One vector is turned by the same rotation once a tick. Each row is the vector after some number of ticks, and that number follows the row.
The counts run from 0 to 538.
[160 149 164 144 130 108  81 188 127 120 122 148 146 130 126 132 108 107
 110 149 156 145 100 102  71 103 130 130 149  57 110 106 125  99 125 142
 123 122 104  86 108 151  96 145 144]	465
[106 152 119 107 109 154 141 168 163  82 128 119 115  96 145 144 115 116
 138 115 174 105 112 152 170 137 101 145 108 156 191 127 133 143 166 150
 137 107 167 150 100 104 115 149 101]	208
[124  92 113 144 113 135 120 103 154 156 116 134 133 134 128 153 149 125
  93 121 114 120  86 103 121 112 113 203 109  33  93  99 124 131 134 125
 182 149  92 147 131 135 115 135 116]	175
[152 138 106  86  86 121 122  97 107 154 166 139 135  97 122 141 143 115
 129 135 119 148 137 166 114 160 123 149  98 179 109  82 113 140  64 127
 159 140 165 159 174  82 134  96 135]	305
[120 162 148 146 145 137 139  86 129 131 108 116 163 140  91 123 195 116
 129  81 128 153 130 146 159 150 151 109  93 189 174 149 114  81 112 116
  97 118 103 105 166 169 104 143 138]	514
[118 152 117 122 144 141 149 147 131 158 144 125 118 147  93 136 140 119
 102 123 148  97 147 163 154 120 173 183 120  92 154 146 125  87 218 150
 154 134  96 158 148 133 135 129 128]	39
[147  82 103 173 178 127 143 137 175 140 158 155  89 142 107 135 110 130
 127 171  83 129 159  81 153 120 129 160 135 104 154 164 129 140 171 143
 151 112 156 110 137 141 181 105 131]	337
[135 138 119 170 116  99 124 172 151 134 193 132 118 120 120 135 104 128
 127 103 136 104 159 173  98 125 169 133  94 111 170 114 140 151 197  83
 117 150 122 160 186 124 182 107 132]	429
[113 175 139 154 129 107 125 123 158  69  81 118 115  82 166 116 161  91
 144 154 159 153  86 118  94 117  92 103 147 128 107 134 106 119 102 167
 133 140 141  99 112 110  81 114 103]	8
[121 107 139 110 127 156  72 183 149 128 112 153 111  90 161 121 119 149
 115 146 106 120 110  85  90  99 106 104 143  84 147  74 163 137  56 144
  92 144 126 142  97 130 131 114 136]	454
[160 112  93 101 140 164 123  78 122 151 118 101 125 123 123 110 128 115
 112  81 109 136 158 156 160 161 120 113 134 197 136 139 104 127  74 111
 135 122 132 174 163 170 163 137 123]	124
[108 100 135  90 104 133 116 170 144 117 155 165 122 137 157 153 133  94
 132 157 174 109 119 132 138 138 159 170 152  92 111 106 103  88 111 159
 138 124  79  92  76  90  97 149 141]	83
[185 115 160 116 140 114  83 178 120 118 141 150 151 143 107 142  78 132
  99 170 153 156 122  93  64 118 126 115 127  79  80 104 124 101 111 122
 129 102 111 125  96 163 110 129 126]	466
[162 150 153 124 125 115 138 163 108 123 117 154 143 130  93 137 117 162
 129 126 122 163 132 149  88 129 183  46 109 145 153 140 124 123 120  81
  90 100 127 112 127 148 113 109  83]	522
[125 198 133  94  94  99 118 113  95 176 165 109 101 132  85 114  92 133
 130 126  71 136 149 154 131 124 121 151 126  95  90 120 131  95  82 128
 161 115 128 123 120 116 138 130 164]	312
[160 165 113 131 105  95 117 161  97 130 136 145 115 168 173  88 126  93
 149 115 117 115 113  68 143 101 106  97 151 114 102 138 124 134 103 124
  99 136 190 113 134 128 115  92 127]	391
[144 103 143 114 172 124  78 128 106 146 118 154 162 107 123 123 143 130
 114 171 147 162 115 104  84 150 152 111 133 164  84  84 116 114  76 161
  79 131 123 137 115 128 117 120 174]	460
[127  96 168 110 117 166 141 151  76 148 126 137 198 125 115 131 116 164
 108 131 162 146 147 130 138 110 179 147 167 133 170 151 124 126  97 120
 149  98  84  75 128 171  98 141 136]	358
[143 138  80 133 104 133 107 146 179  91 124  71  85 168 153 151 105  79
 146 126 109 156 101  85 143 130  68 101 120 114 114 123 128 130 108 137
 142 132 126 133 121 170  99 148 184]	0
[ 80 165 136 158 106 143 120 136 148  99 125  57 127 107 150 138 170 121
 171 105 161 135  74  93 124 118  85 100  99 176 147 127 126 130  78  90
 113 136 124 104 146 167  89 138 113]	289
[ 98 124  84 151 134 154 143 147 179 108 157  83 106 149 180 156 159  93
 130 128 142 115 102  88 156 133 147 152 116 132 159 153 120 122 151 107
 134 140 111 120 162 170 100 129 175]	282
[111  98 100 122 169 170 130 133 122 134 155  83  97 135 179 133 129 137
 141 163 121 125 116  72 108 142 139  70 122 158 121 149 145 128 122 111
  95 125 134 174 125 182 113 117 161]	280
[145 161 108 148 114 103  83 106 124 109 139 126  84  97 165  97  99  95
 126 116 101 128 108 132 100 145  92 154 135 128 106 146  80 162 129 131
 180 161 170 126 126 107 159  98 123]	18
[116 132 114  95 116 152 175  92 132 141 108 121 163 121 106  93 153 142
  97 116 159 101 148 150 164 144 140 166 136 141 127 168 120 100 173 183
 143 105 141 157 131 114 115 153  99]	495
[105 141 116 117 120 143 144 147 176 111 163 130 126 130 106 126 131 116
 124 152 150 141 160 178 112 115 189 121 163 130 154 137 118  80 158 134
 145 127  47  93 145 116  88 111 113]	139
[108 134 148 146 101 128 115  93 119 161  97 120 155 127 104 145 150 137
 113 108 136 115  88 110 109 120 108 184 115  53  99 116 121 115 114 119
 176 137  91 125 136 153 110 154 119]	176
[147 109 148 149 144 104 133 166 128 109 117 174 114 159 110 119  99 102
 169 159 134 132 121 126 146  84 133 101 182 109 140 145  92 135 120 128
 133 123 119  53 105 127 133 103  82]	246
[121 100 116 140 212 136 135 121 127 136 133 160 102 111 144 136 146  85
 137 138 147  93 134 167 126 160 176 108 127 172 122 136  93  94 126 114
 103 142 126 173 120 117 168 107  76]	416
[135  62 130  79 157 174 107 142 101 130 136 153 188 117 150 149 141 134
  87 125 165 133 154 154 121 157 166 117 113 188 153  98 114 141  94 126
 108 137 110 148 138 126 129 125 123]	360
[119 172 139 114 100 138 124 200 149  91 141 133 127 117 158 142 125 114
 131  87 156  94 130 143 166 105  89 148 111 129 201 120 161 145 139 124
 119 123 186 159 126 106 117 146  96]	209
[120 116 127 124 104 124 127 170 133 119 156 140  68 149 129 119 116 151
 143 161  72 129 130  98 112  69  96  63 151 101 126 109 151 174 115 106
 127 165 141 119 117 109 138  88 123]	155
[105 131  97  80 109 147 112 153 200 111 140 142  70  91 161  91 114 142
  99 126  69 139 147 129 143 153 124 131 135 125 166 137 155 110 119 182
 105 115 132 156  95 106 125 127 151]	218
[ 87 123 149 119 102 147 111 116  95 150  99 140 156  94 124 112 169 171
 163 144 116 156  94 119 146 145 151 138 125 182 146 126 102 144  73 154
 127 111 129  62 104 115 112 131 168]	70
[142  82 106  96 114 157 127 124 123 183 138 154 147  95 108 132 122 183
 118 183  99 152 146 106 114 121 169 141 139 127 140 104 154 155 100 154
 122 118 122 148 161 131 108 103 185]	449
[ 86 148 127 154 170 172 149 141 163 122 131 119  87 164 111 177 162 119
 148 113 112 107 126 126 187  88  97 126  81 143 188 141 143 109 140 125
 134 150 113 129 124 171 134 144 113]	45
[106 121  83 127 103 147 110 128 172 118  76 134  89 121 108 131 152 137
 151 130 102 126  69 107 154 109  90 160 133 117 108  95 107 163 162 172
 151 149 129 133 103  93 129 116 143]	163
[164 155 137  70 139 137 124 149 103 149 121 152 133 122 112 113 118 158
 111 135  86 180 161 136 117 137 139  78 122 133 131 136 158  91  83 144
  90  94 161 165 128 147 103 145 148]	223
[136 171 146 133 133 114 100 176 147 109 136 195 104 127 163 104 150  82
 114 138 109 144 133 134 105 123 168 127 147 100 185 128 137  92  98 159
  75 148 136  97 120 128 104 116 140]	228
[160 179 118 129  96  94 120 151 110  98 101 124 119 165 156 117 145  78
 171  98 135 123  93  87 162  94  97  98 128 133 122 135  99 147 122 132
 108 138 186 120 130 139 108 133 130]	390
[148  90 113  90 110 151 100 142 183 155 131 121 115 139  90 155 107 141
 109 141  98 144 116  89 141 115 113 144 129  84 118  85 137 126  72 144
 153 119  62 120 125 152 101 146 163]	456
[145 183 123  97  71 128 128 153 173 116 119 131 102 129 110 123 119 122
 116  75 103 137 122 147 173 139 113 160 121  72 172 126 149  93 137 162
 129  99 110 123 128 140  99 164 153]	220
[106 138 107 122 153 178 147 112 170 101  97 122  93 112 163 142 172 102
 104 111 125 134 101 158 164 157 139 153 103 153 184 161 133  98 157 160
 131 135 125 174 118 149 106 131 115]	507
[155 114 105 126 127 142 139 105 137 112 121 134  95 159 108 172 129 144
 149 138  88 187 134 155 144 149 130  59  65 204 153 130 103 155 101  81
 136 132 129 138 151 152 128  95 126]	524
[ 94 126 132 130 112 131 105 126 112 137 110 124 136  48 120 106 136 192
 129 117  89 136 136 136  92 126 104  88 117 147 147  88 172 183 138 133
  91 138 154 165 150 117 137 129 157]	442
[ 93 146 109 103 121 164 164 130 153 100 129 111 115  62 136 132 114 151
 141 150 155 130 128 158 149 153 109 147 112 172 179 154 137 145 165 158
 151  90 169 158  96  93 109 138 118]	207
